Each row is where one point has got to under a steady rotation. How many ticks took it there?
The counts run from 0 to 245.
111; 159; 101; 147; 172; 103; 115; 161; 112; 141; 104; 156; 78; 109; 155; 151; 179; 130; 90; 90; 155; 83; 110; 128; 124; 121; 138; 124; 159; 146; 126; 146; 152; 155; 146; 125; 136; 75; 89; 142; 147; 116; 52; 130; 162; 146; 134; 186; 133; 90; 135; 113; 91; 118; 171; 134; 138; 107; 138; 92; 123; 168; 125; 117; 123; 102; 158; 148; 166 => 134
112; 141; 98; 134; 178; 117; 79; 161; 148; 140; 132; 141; 69; 120; 135; 169; 142; 114; 120; 170; 136; 124; 119; 120; 123; 173; 132; 182; 139; 85; 189; 178; 174; 129; 174; 144; 141; 113; 142; 176; 124; 102; 99; 134; 161; 129; 113; 126; 165; 153; 163; 97; 143; 91; 134; 118; 166; 98; 154; 140; 94; 145; 159; 148; 77; 121; 96; 137; 133 => 111
143; 129; 100; 131; 178; 107; 97; 176; 149; 154; 130; 179; 93; 112; 157; 153; 178; 127; 122; 165; 138; 128; 93; 130; 122; 174; 137; 168; 137; 89; 183; 165; 166; 132; 180; 135; 141; 104; 151; 140; 115; 83; 91; 132; 151; 128; 134; 119; 167; 148; 158; 136; 167; 91; 138; 136; 158; 114; 146; 111; 120; 165; 159; 162; 95; 122; 91; 144; 134 => 110
101; 172; 101; 155; 151; 119; 117; 151; 133; 150; 191; 135; 78; 101; 135; 166; 95; 147; 135; 141; 179; 95; 127; 142; 107; 81; 153; 122; 123; 115; 153; 150; 149; 164; 120; 140; 160; 119; 151; 155; 152; 143; 73; 149; 141; 107; 116; 182; 141; 155; 114; 106; 116; 118; 142; 131; 134; 124; 152; 116; 113; 169; 119; 168; 141; 139; 144; 162; 176 => 12
121; 172; 116; 143; 95; 128; 142; 132; 169; 159; 144; 161; 123; 97; 102; 93; 183; 122; 125; 138; 143; 116; 64; 184; 129; 128; 103; 129; 142; 123; 131; 185; 133; 113; 119; 146; 124; 108; 164; 104; 94; 121; 108; 117; 110; 173; 159; 133; 103; 97; 113; 179; 107; 133; 84; 172; 134; 193; 154; 95; 135; 130; 165; 182; 84; 112; 145; 157; 150 => 41
111; 210; 107; 171; 145; 121; 78; 130; 128; 138; 124; 118; 79; 141; 95; 153; 140; 108; 87; 119; 152; 105; 118; 138; 113; 107; 147; 159; 96; 115; 114; 102; 118; 127; 146; 157; 130; 92; 103; 172; 150; 93; 95; 152; 120; 151; 89; 186; 122; 117; 144; 117; 148; 116; 163; 119; 128; 154; 144; 111; 72; 140; 137; 132; 119; 116; 138; 156; 170 => 144
126; 202; 101; 147; 118; 119; 113; 105; 123; 109; 116; 131; 89; 119; 72; 149; 126; 111; 153; 175; 186; 159; 99; 148; 87; 109; 116; 150; 125; 140; 136; 139; 133; 108; 98; 124; 129; 113; 135; 123; 168; 126; 152; 119; 140; 149; 113; 160; 117; 80; 92; 103; 92; 116; 117; 172; 95; 135; 199; 80; 110; 80; 115; 163; 107; 134; 135; 152; 174 => 169
126; 167; 95; 161; 144; 123; 86; 114; 94; 115; 129; 134; 116; 132; 81; 142; 143; 92; 131; 144; 159; 95; 84; 115; 99; 98; 122; 113; 106; 130; 113; 112; 119; 109; 127; 151; 120; 67; 121; 117; 177; 115; 78; 141; 118; 158; 78; 210; 141; 81; 126; 111; 147; 155; 143; 141; 108; 175; 149; 78; 81; 141; 146; 161; 124; 130; 149; 149; 142 => 26
117; 117; 72; 150; 151; 104; 111; 157; 121; 89; 122; 133; 77; 150; 99; 176; 150; 119; 102; 199; 148; 134; 109; 99; 99; 155; 89; 165; 131; 116; 170; 153; 156; 130; 179; 150; 126; 94; 150; 159; 157; 78; 105; 109; 126; 143; 85; 135; 171; 149; 138; 120; 141; 81; 133; 117; 138; 110; 151; 94; 79; 100; 132; 127; 103; 106; 124; 107; 117 => 113
135; 119; 103; 150; 122; 149; 151; 179; 135; 137; 175; 97; 119; 114; 88; 170; 124; 116; 123; 145; 168; 137; 90; 117; 129; 84; 51; 130; 113; 133; 167; 195; 151; 145; 167; 140; 153; 114; 167; 127; 120; 97; 108; 131; 117; 155; 87; 112; 172; 135; 104; 132; 110; 87; 129; 73; 113; 137; 168; 88; 92; 146; 157; 136; 92; 137; 128; 160; 135 => 237
98; 183; 87; 164; 135; 122; 75; 142; 109; 132; 93; 132; 83; 148; 98; 151; 169; 112; 71; 104; 126; 106; 109; 123; 96; 119; 138; 119; 93; 141; 100; 101; 118; 141; 132; 156; 120; 77; 106; 134; 155; 60; 92; 143; 108; 162; 73; 186; 129; 108; 142; 133; 139; 127; 156; 141; 131; 146; 136; 90; 91; 146; 128; 130; 142; 108; 154; 129; 158 => 145
130; 103; 133; 128; 165; 146; 158; 170; 93; 184; 142; 124; 68; 170; 102; 92; 110; 119; 141; 99; 184; 123; 90; 144; 114; 113; 174; 140; 111; 161; 114; 152; 138; 153; 146; 119; 130; 84; 162; 113; 123; 63; 94; 132; 113; 126; 114; 107; 123; 184; 141; 157; 144; 114; 132; 115; 135; 135; 172; 50; 78; 106; 160; 121; 90; 152; 151; 169; 165 => 77
144; 129; 106; 144; 133; 129; 82; 178; 193; 139; 101; 174; 64; 118; 136; 142; 155; 118; 90; 115; 127; 166; 100; 130; 155; 141; 121; 165; 102; 137; 153; 156; 147; 135; 172; 144; 145; 95; 163; 145; 108; 59; 120; 107; 137; 161; 106; 103; 153; 136; 112; 147; 141; 82; 122; 111; 139; 80; 168; 112; 73; 144; 161; 117; 112; 98; 100; 149; 136 => 108
124; 143; 110; 117; 158; 136; 91; 152; 151; 173; 131; 167; 98; 183; 113; 144; 99; 138; 135; 112; 140; 148; 106; 131; 141; 176; 139; 185; 96; 126; 106; 158; 157; 122; 118; 110; 130; 101; 145; 118; 166; 55; 112; 117; 154; 121; 125; 113; 168; 141; 147; 151; 146; 109; 133; 128; 127; 69; 155; 107; 38; 95; 163; 142; 112; 143; 136; 131; 165 => 220
142; 150; 114; 135; 132; 124; 135; 155; 94; 128; 164; 122; 110; 134; 105; 161; 173; 114; 124; 120; 153; 101; 98; 93; 121; 133; 86; 141; 135; 168; 133; 175; 166; 145; 138; 147; 189; 89; 130; 80; 157; 115; 80; 122; 149; 143; 138; 151; 169; 77; 130; 101; 92; 74; 110; 107; 117; 95; 136; 100; 46; 122; 163; 111; 90; 117; 169; 99; 144 => 245
172; 135; 117; 150; 124; 105; 108; 165; 181; 118; 92; 156; 136; 117; 113; 164; 139; 81; 145; 103; 144; 143; 63; 127; 136; 133; 65; 118; 77; 176; 112; 154; 141; 141; 129; 117; 146; 101; 156; 99; 141; 103; 104; 135; 88; 131; 80; 102; 165; 108; 137; 169; 120; 58; 126; 109; 110; 109; 135; 77; 97; 90; 157; 140; 103; 127; 129; 151; 144 => 95
103; 109; 85; 135; 154; 147; 102; 175; 101; 144; 125; 141; 87; 159; 112; 148; 131; 118; 119; 139; 127; 135; 119; 99; 126; 157; 128; 163; 120; 110; 147; 176; 158; 133; 167; 137; 139; 76; 155; 136; 137; 58; 116; 108; 158; 153; 95; 152; 157; 149; 111; 101; 127; 94; 137; 82; 106; 95; 160; 82; 71; 93; 143; 116; 87; 119; 135; 104; 112 => 232
178; 142; 136; 112; 144; 119; 84; 181; 185; 166; 119; 169; 110; 122; 184; 158; 146; 116; 145; 76; 114; 158; 86; 155; 151; 151; 114; 134; 118; 141; 119; 170; 146; 144; 143; 112; 149; 112; 168; 136; 98; 101; 101; 129; 133; 135; 125; 121; 154; 114; 164; 159; 127; 79; 111; 119; 123; 89; 137; 102; 119; 123; 152; 154; 78; 114; 120; 135; 170 => 97
111; 158; 99; 191; 155; 98; 92; 140; 115; 128; 122; 152; 55; 110; 118; 156; 123; 122; 110; 99; 160; 92; 118; 126; 97; 101; 130; 123; 123; 137; 125; 144; 146; 175; 130; 139; 131; 78; 135; 129; 177; 117; 83; 105; 158; 152; 94; 203; 132; 101; 91; 115; 77; 121; 169; 141; 114; 115; 173; 82; 82; 152; 117; 133; 145; 106; 151; 145; 167 => 14
154; 174; 96; 132; 111; 149; 96; 129; 150; 143; 138; 142; 148; 98; 121; 139; 161; 89; 121; 137; 124; 123; 62; 172; 116; 96; 146; 125; 114; 109; 168; 164; 117; 101; 144; 165; 151; 109; 141; 139; 112; 146; 95; 165; 117; 155; 100; 163; 138; 91; 131; 137; 157; 154; 95; 124; 133; 194; 140; 109; 123; 167; 155; 186; 88; 99; 138; 189; 129 => 30
146; 159; 138; 105; 160; 97; 88; 138; 91; 161; 97; 175; 60; 142; 115; 127; 139; 113; 133; 139; 145; 137; 121; 143; 106; 148; 201; 171; 127; 133; 139; 138; 124; 122; 128; 88; 134; 89; 166; 112; 150; 128; 118; 137; 180; 156; 155; 180; 126; 110; 94; 120; 107; 150; 120; 169; 114; 144; 150; 80; 115; 113; 136; 137; 65; 141; 164; 134; 146 => 177
112; 203; 122; 156; 138; 117; 93; 142; 103; 148; 108; 157; 118; 124; 106; 126; 202; 125; 92; 136; 132; 111; 75; 156; 108; 126; 118; 113; 115; 147; 156; 160; 146; 91; 134; 161; 136; 81; 77; 113; 124; 95; 56; 142; 141; 132; 127; 173; 135; 70; 151; 136; 131; 160; 144; 150; 146; 142; 125; 136; 130; 152; 145; 152; 99; 110; 133; 161; 150 => 147
85; 115; 116; 124; 185; 156; 124; 164; 76; 191; 116; 115; 72; 165; 140; 125; 105; 110; 142; 89; 155; 113; 100; 139; 138; 128; 139; 141; 156; 136; 138; 178; 178; 151; 124; 107; 88; 97; 124; 165; 91; 65; 79; 120; 120; 122; 147; 134; 134; 113; 176; 128; 108; 141; 131; 120; 141; 147; 158; 84; 135; 129; 140; 147; 34; 164; 132; 161; 166 => 79
148; 94; 131; 110; 144; 131; 141; 126; 73; 168; 80; 133; 99; 168; 82; 109; 137; 109; 131; 93; 147; 131; 111; 135; 124; 149; 143; 183; 136; 180; 157; 161; 146; 107; 125; 138; 131; 100; 117; 80; 142; 100; 74; 132; 145; 147; 125; 109; 153; 111; 107; 139; 98; 137; 103; 145; 126; 136; 157; 103; 99; 73; 153; 133; 64; 118; 177; 158; 133 => 71
135; 121; 142; 141; 139; 108; 121; 118; 101; 140; 87; 151; 95; 160; 113; 111; 139; 104; 144; 103; 162; 92; 41; 98; 125; 150; 116; 123; 149; 150; 138; 161; 145; 95; 115; 153; 112; 87; 140; 93; 152; 105; 100; 122; 98; 129; 106; 164; 127; 137; 132; 153; 94; 76; 113; 115; 133; 171; 156; 78; 112; 54; 147; 157; 95; 138; 155; 160; 155 => 201
107; 146; 94; 143; 163; 106; 103; 157; 132; 142; 111; 160; 123; 158; 124; 179; 86; 110; 176; 128; 145; 94; 83; 112; 138; 144; 58; 155; 121; 134; 136; 139; 161; 135; 118; 100; 98; 115; 143; 188; 139; 125; 91; 157; 122; 92; 116; 159; 165; 123; 166; 173; 100; 95; 161; 131; 125; 162; 140; 95; 124; 87; 137; 192; 104; 159; 141; 159; 165 => 211
140; 137; 92; 145; 111; 119; 160; 159; 116; 130; 174; 154; 103; 93; 141; 157; 175; 158; 97; 108; 189; 119; 91; 169; 95; 92; 111; 116; 148; 160; 161; 183; 156; 157; 153; 140; 192; 120; 131; 129; 127; 128; 85; 124; 171; 136; 155; 143; 143; 97; 138; 124; 112; 105; 138; 127; 103; 85; 120; 102; 100; 148; 124; 128; 116; 107; 159; 135; 188 => 128
93; 193; 96; 159; 117; 120; 119; 159; 156; 138; 117; 120; 137; 86; 129; 132; 168; 127; 137; 152; 136; 126; 67; 203; 98; 111; 103; 117; 120; 132; 145; 187; 143; 156; 137; 137; 131; 106; 140; 121; 105; 110; 100; 121; 123; 156; 115; 144; 107; 99; 129; 156; 103; 160; 98; 194; 122; 160; 161; 107; 181; 147; 111; 188; 89; 96; 137; 162; 155 => 160
106; 81; 115; 123; 137; 140; 142; 132; 118; 176; 124; 154; 70; 144; 128; 83; 118; 106; 125; 70; 162; 144; 84; 164; 117; 108; 169; 123; 146; 141; 119; 151; 120; 145; 118; 128; 118; 91; 160; 150; 99; 71; 119; 123; 120; 158; 141; 130; 102; 161; 145; 158; 129; 113; 114; 121; 122; 159; 149; 48; 119; 115; 141; 149; 63; 141; 166; 147; 175 => 196
152; 114; 112; 113; 126; 130; 151; 149; 132; 152; 123; 166; 147; 148; 144; 135; 119; 115; 171; 120; 147; 118; 52; 161; 94; 118; 110; 137; 138; 135; 170; 177; 141; 100; 125; 143; 130; 127; 137; 150; 91; 141; 90; 162; 127; 139; 127; 122; 125; 123; 175; 168; 102; 77; 110; 106; 124; 145; 150; 73; 154; 76; 123; 178; 74; 113; 161; 172; 173 => 204
142; 171; 108; 151; 105; 137; 102; 148; 138; 143; 137; 150; 95; 148; 107; 118; 154; 96; 113; 124; 123; 103; 101; 150; 94; 132; 176; 116; 103; 102; 113; 138; 101; 141; 161; 152; 151; 80; 185; 101; 117; 97; 102; 139; 116; 185; 91; 173; 120; 152; 128; 147; 158; 125; 103; 129; 115; 202; 141; 79; 73; 121; 147; 157; 118; 97; 168; 126; 127 => 33
122; 109; 106; 127; 172; 121; 122; 132; 85; 180; 79; 107; 78; 142; 99; 159; 86; 105; 129; 107; 149; 109; 132; 137; 161; 151; 155; 186; 135; 142; 167; 131; 139; 136; 121; 97; 108; 102; 144; 169; 136; 114; 83; 167; 137; 124; 119; 134; 159; 141; 115; 140; 98; 163; 137; 141; 138; 169; 186; 117; 130; 126; 131; 166; 58; 149; 145; 183; 123 => 68
136; 179; 101; 140; 151; 137; 94; 137; 125; 133; 123; 143; 119; 85; 137; 166; 150; 125; 145; 105; 147; 119; 108; 156; 99; 84; 129; 132; 154; 125; 159; 193; 140; 119; 131; 146; 147; 109; 95; 129; 140; 167; 78; 119; 183; 144; 120; 190; 140; 70; 115; 88; 77; 163; 120; 141; 128; 110; 155; 119; 118; 159; 132; 166; 105; 109; 150; 174; 154 => 17
132; 150; 92; 154; 117; 108; 132; 140; 101; 98; 133; 124; 96; 128; 110; 173; 165; 119; 101; 102; 161; 121; 122; 103; 88; 120; 86; 148; 149; 165; 169; 180; 142; 163; 152; 159; 176; 106; 132; 135; 155; 131; 90; 126; 162; 149; 102; 161; 143; 112; 86; 93; 69; 76; 117; 103; 107; 95; 124; 114; 76; 105; 125; 102; 104; 97; 171; 117; 156 => 126
139; 106; 106; 112; 132; 131; 143; 156; 104; 179; 121; 175; 79; 147; 85; 106; 118; 128; 91; 103; 158; 145; 124; 174; 155; 117; 149; 169; 98; 147; 143; 136; 115; 148; 121; 82; 125; 93; 178; 149; 114; 80; 103; 163; 143; 154; 142; 100; 139; 124; 107; 179; 121; 170; 139; 142; 97; 137; 148; 61; 104; 115; 151; 131; 57; 145; 149; 150; 167 => 65
156; 180; 111; 149; 106; 161; 90; 120; 157; 165; 135; 119; 110; 113; 99; 156; 139; 72; 119; 116; 135; 114; 107; 172; 122; 112; 165; 135; 98; 99; 170; 154; 104; 120; 148; 169; 158; 102; 146; 132; 109; 143; 116; 165; 116; 181; 82; 170; 126; 128; 130; 117; 142; 136; 92; 116; 138; 185; 166; 116; 105; 151; 168; 184; 96; 92; 153; 189; 140 => 31
116; 157; 108; 161; 179; 104; 115; 164; 114; 135; 123; 158; 115; 105; 147; 174; 169; 129; 119; 114; 166; 81; 92; 137; 94; 120; 134; 126; 159; 136; 155; 157; 156; 132; 146; 146; 144; 92; 75; 133; 150; 131; 56; 134; 156; 129; 132; 175; 153; 91; 163; 113; 117; 122; 175; 156; 155; 126; 131; 85; 127; 172; 130; 137; 110; 100; 146; 168; 150 => 135
115; 157; 128; 113; 173; 128; 96; 159; 122; 160; 107; 153; 96; 180; 129; 137; 130; 120; 154; 97; 132; 149; 101; 104; 143; 135; 116; 124; 121; 143; 86; 158; 171; 156; 108; 102; 146; 84; 146; 131; 119; 76; 101; 116; 137; 125; 139; 166; 128; 131; 160; 149; 111; 71; 150; 109; 104; 125; 142; 67; 109; 80; 149; 122; 62; 165; 135; 107; 172 => 90
98; 207; 105; 130; 157; 132; 89; 126; 113; 161; 127; 152; 83; 131; 137; 159; 142; 148; 145; 155; 146; 131; 131; 173; 88; 158; 192; 159; 152; 98; 134; 172; 148; 140; 120; 110; 132; 106; 150; 117; 143; 114; 145; 111; 177; 133; 167; 170; 103; 113; 143; 108; 104; 131; 108; 182; 114; 138; 173; 87; 148; 118; 113; 164; 92; 123; 143; 121; 163 => 166
135; 97; 78; 112; 167; 153; 121; 207; 153; 172; 131; 164; 100; 128; 154; 164; 117; 128; 137; 135; 119; 133; 114; 145; 134; 129; 134; 145; 129; 83; 183; 195; 156; 139; 172; 123; 130; 121; 163; 141; 110; 86; 102; 150; 168; 138; 110; 96; 169; 152; 156; 133; 135; 123; 141; 100; 132; 120; 173; 94; 123; 156; 155; 180; 100; 120; 97; 157; 119 => 229
110; 135; 107; 126; 139; 120; 114; 160; 104; 115; 127; 141; 82; 134; 107; 129; 187; 149; 89; 165; 143; 164; 97; 124; 99; 129; 87; 156; 142; 134; 146; 192; 157; 125; 178; 153; 163; 113; 140; 158; 123; 71; 116; 100; 163; 136; 131; 146; 159; 97; 129; 106; 110; 87; 137; 110; 125; 81; 142; 115; 69; 111; 150; 103; 68; 105; 121; 106; 160 => 115
167; 110; 137; 126; 122; 116; 136; 109; 117; 152; 142; 163; 79; 119; 72; 90; 137; 123; 128; 119; 175; 159; 86; 174; 107; 101; 148; 165; 110; 157; 132; 155; 101; 120; 126; 119; 144; 105; 176; 111; 123; 106; 101; 148; 136; 159; 147; 121; 125; 101; 87; 161; 131; 162; 105; 149; 116; 147; 140; 88; 89; 131; 161; 149; 57; 141; 175; 168; 164 => 183
130; 174; 95; 141; 110; 115; 112; 164; 147; 150; 126; 166; 69; 119; 110; 137; 163; 118; 126; 149; 158; 113; 113; 157; 96; 142; 198; 113; 118; 111; 134; 149; 135; 165; 122; 114; 156; 96; 188; 85; 149; 97; 137; 125; 140; 164; 122; 147; 103; 159; 105; 146; 121; 115; 111; 177; 113; 144; 185; 66; 122; 113; 112; 150; 134; 100; 142; 133; 154 => 164
153; 143; 108; 123; 153; 120; 106; 91; 97; 123; 124; 108; 105; 150; 81; 152; 108; 92; 152; 181; 166; 161; 106; 157; 80; 140; 127; 205; 139; 143; 166; 136; 130; 99; 105; 111; 135; 117; 151; 164; 143; 174; 104; 153; 150; 147; 132; 158; 144; 84; 105; 120; 117; 159; 104; 162; 113; 159; 152; 100; 130; 105; 137; 178; 57; 140; 170; 170; 145 => 180
147; 178; 128; 128; 140; 93; 117; 132; 116; 158; 117; 169; 71; 125; 94; 162; 111; 113; 141; 153; 161; 87; 125; 141; 152; 154; 152; 181; 135; 93; 161; 128; 115; 112; 104; 95; 119; 128; 159; 143; 154; 144; 128; 180; 134; 126; 138; 134; 119; 146; 118; 146; 116; 129; 124; 139; 135; 178; 214; 91; 148; 117; 144; 165; 96; 157; 144; 166; 148 => 56
139; 105; 125; 121; 132; 131; 135; 151; 104; 147; 75; 169; 129; 144; 146; 128; 143; 108; 144; 72; 132; 125; 57; 151; 115; 151; 104; 131; 147; 149; 167; 199; 121; 101; 122; 140; 117; 107; 117; 139; 89; 121; 107; 133; 136; 146; 128; 141; 122; 123; 159; 154; 90; 80; 102; 118; 114; 155; 130; 74; 144; 62; 137; 156; 56; 101; 159; 155; 170 => 203
114; 156; 90; 151; 163; 113; 107; 160; 116; 133; 139; 94; 106; 127; 128; 219; 133; 92; 122; 128; 142; 82; 130; 77; 130; 139; 104; 139; 148; 124; 157; 156; 149; 169; 159; 130; 161; 81; 166; 144; 136; 132; 94; 141; 141; 145; 109; 150; 173; 127; 123; 80; 88; 63; 136; 85; 123; 130; 161; 98; 97; 126; 132; 141; 95; 128; 157; 107; 106 => 243
108; 125; 72; 153; 175; 118; 85; 164; 134; 116; 119; 121; 77; 148; 129; 190; 137; 122; 109; 178; 131; 129; 143; 109; 106; 163; 114; 193; 129; 102; 180; 153; 147; 138; 179; 144; 137; 105; 146; 197; 137; 84; 109; 140; 160; 131; 82; 157; 164; 146; 148; 102; 135; 71; 132; 109; 146; 114; 151; 113; 94; 112; 141; 147; 86; 114; 101; 120; 123 => 112
119; 76; 104; 141; 144; 158; 148; 146; 122; 168; 147; 101; 66; 187; 93; 140; 96; 118; 124; 82; 167; 138; 116; 146; 131; 105; 161; 145; 98; 144; 130; 137; 118; 147; 152; 119; 139; 95; 150; 152; 119; 70; 112; 126; 103; 157; 90; 93; 133; 159; 144; 150; 127; 104; 116; 116; 102; 146; 162; 48; 93; 91; 130; 146; 87; 128; 159; 153; 136 => 76
155; 127; 119; 115; 108; 128; 127; 134; 151; 153; 135; 159; 128; 157; 124; 167; 91; 109; 174; 121; 167; 115; 62; 162; 128; 124; 113; 151; 104; 121; 166; 183; 131; 108; 108; 145; 138; 148; 133; 149; 109; 144; 120; 155; 113; 130; 103; 114; 130; 144; 153; 144; 119; 71; 105; 83; 126; 144; 143; 84; 116; 54; 130; 182; 83; 143; 152; 173; 181 => 205
